In the data rows, the value 128 means zero.
Here are some numbered points:
ndarray[061 151 109 107 100 208 200 166 064 041 111 128 197 139 167 195 142 031
        128 122 060 125 117 243 038 146 109 100 125 188 246 134] 0
ndarray[082 103 158 087 110 100 180 129 126 122 132 163 071 213 089 095 097 212
        108 102 098 109 160 108 114 221 057 124 026 025 158 128] 1
ndarray[199 135 116 148 169 102 028 123 163 212 154 130 155 038 144 145 136 123
        161 163 165 137 096 082 212 034 216 149 199 179 012 139] 2
ndarray[092 120 135 113 117 163 179 147 113 083 116 130 134 140 147 162 114 122
        112 121 090 120 131 158 084 160 111 103 114 152 176 123] 3
ndarray[195 158 114 177 169 150 037 121 181 165 114 083 189 000 187 151 190 031
        173 172 148 147 088 136 173 000 229 125 238 242 068 136] 4
ndarray[184 131 115 141 137 076 059 118 145 180 145 111 115 090 105 111 127 131
        142 146 177 123 109 094 201 095 173 150 152 140 052 148] 5
ndarray[036 131 119 103 091 203 254 153 081 043 104 125 152 202 138 176 115 096
        109 083 070 121 138 194 034 198 063 113 070 129 249 130] 6
ndarray[173 096 157 159 135 079 083 099 171 207 146 154 084 152 077 064 107 236
        120 109 175 141 155 041 187 139 111 167 109 048 035 119] 7
ndarray[090 146 110 115 128 162 158 151 113 058 122 125 160 112 172 159 140 078
        135 135 075 116 123 176 078 137 123 100 146 149 190 121] 8
ndarray[085 128 143 102 093 140 205 153 115 077 107 123 096 166 119 143 123 134
        107 117 110 095 156 172 084 188 073 112 071 107 210 127] 9
ndarray[200 124 124 161 149 062 044 102 142 201 144 132 076 134 115 078 141 211
        139 141 195 129 132 051 189 098 157 147 140 085 044 110] 10
ndarray[110 144 107 116 142 169 143 142 132 096 112 123 175 095 159 162 158 079
        130 141 103 129 121 175 103 108 110 097 147 168 180 137] 11
ndarray[145 104 170 142 113 088 109 099 125 163 131 148 078 167 079 072 102 213
        110 122 153 138 157 056 151 155 113 151 096 047 088 111] 12
ndarray[185 138 109 141 149 101 051 131 149 175 149 107 149 069 124 144 137 092
        159 160 172 132 098 108 192 050 203 157 178 177 054 143] 13
ndarray[109 144 101 120 143 174 149 139 130 091 107 129 174 090 167 164 157 066
        131 144 089 127 113 188 087 108 107 092 140 179 195 138] 14
ndarray[103 151 107 118 144 169 140 128 099 079 131 130 172 109 173 159 141 038
        139 146 077 134 102 183 078 111 138 114 162 177 186 111] 15
ndarray[062 131 128 108 099 178 213 143 087 066 102 127 130 192 146 148 119 120
        112 096 080 115 136 170 047 188 079 110 083 124 227 118] 16
Which three points above are nearest to each new point? Their numbers follow each, nearest first.
ndarray[188 126 133 164 142 065 054 108 137 196 143 128 079 134 108 083 142 205
        135 136 190 129 138 053 183 107 149 147 137 082 052 106] -> 10 7 5
ndarray[126 103 171 118 111 086 130 106 136 170 148 155 064 192 075 066 079 235
        115 103 137 133 163 047 156 178 098 155 082 019 089 107] -> 12 7 1
ndarray[036 158 091 101 059 225 251 172 030 000 099 109 228 128 163 218 149 000
        123 119 067 128 113 255 013 159 120 079 113 222 255 170] -> 0 6 8
ndarray[151 111 168 144 110 092 107 109 127 154 125 145 073 146 089 082 116 189
        116 131 162 144 148 070 143 141 113 137 105 074 103 113] -> 12 7 10
ndarray[156 123 142 156 115 103 107 121 104 144 132 134 094 124 107 095 125 162
        118 135 158 138 135 092 144 128 132 133 138 095 114 112] -> 12 5 10
ndarray[162 095 169 156 133 084 091 093 164 194 151 169 074 171 070 063 097 237
        112 106 165 136 157 037 181 147 096 169 103 030 038 111] -> 7 12 10
ndarray[086 129 139 104 095 149 202 152 114 069 107 119 100 162 128 154 129 119
        103 118 108 099 146 175 078 181 076 108 091 112 218 126] -> 9 16 3
ndarray[040 131 121 099 092 207 249 152 081 044 107 128 150 200 139 172 115 097
        114 083 064 119 138 196 029 198 065 107 078 138 249 138] -> 6 16 9
ndarray[179 107 153 156 141 059 077 107 172 216 141 130 076 154 087 064 109 244
        125 106 194 146 164 035 201 130 134 157 127 055 019 109] -> 7 10 12
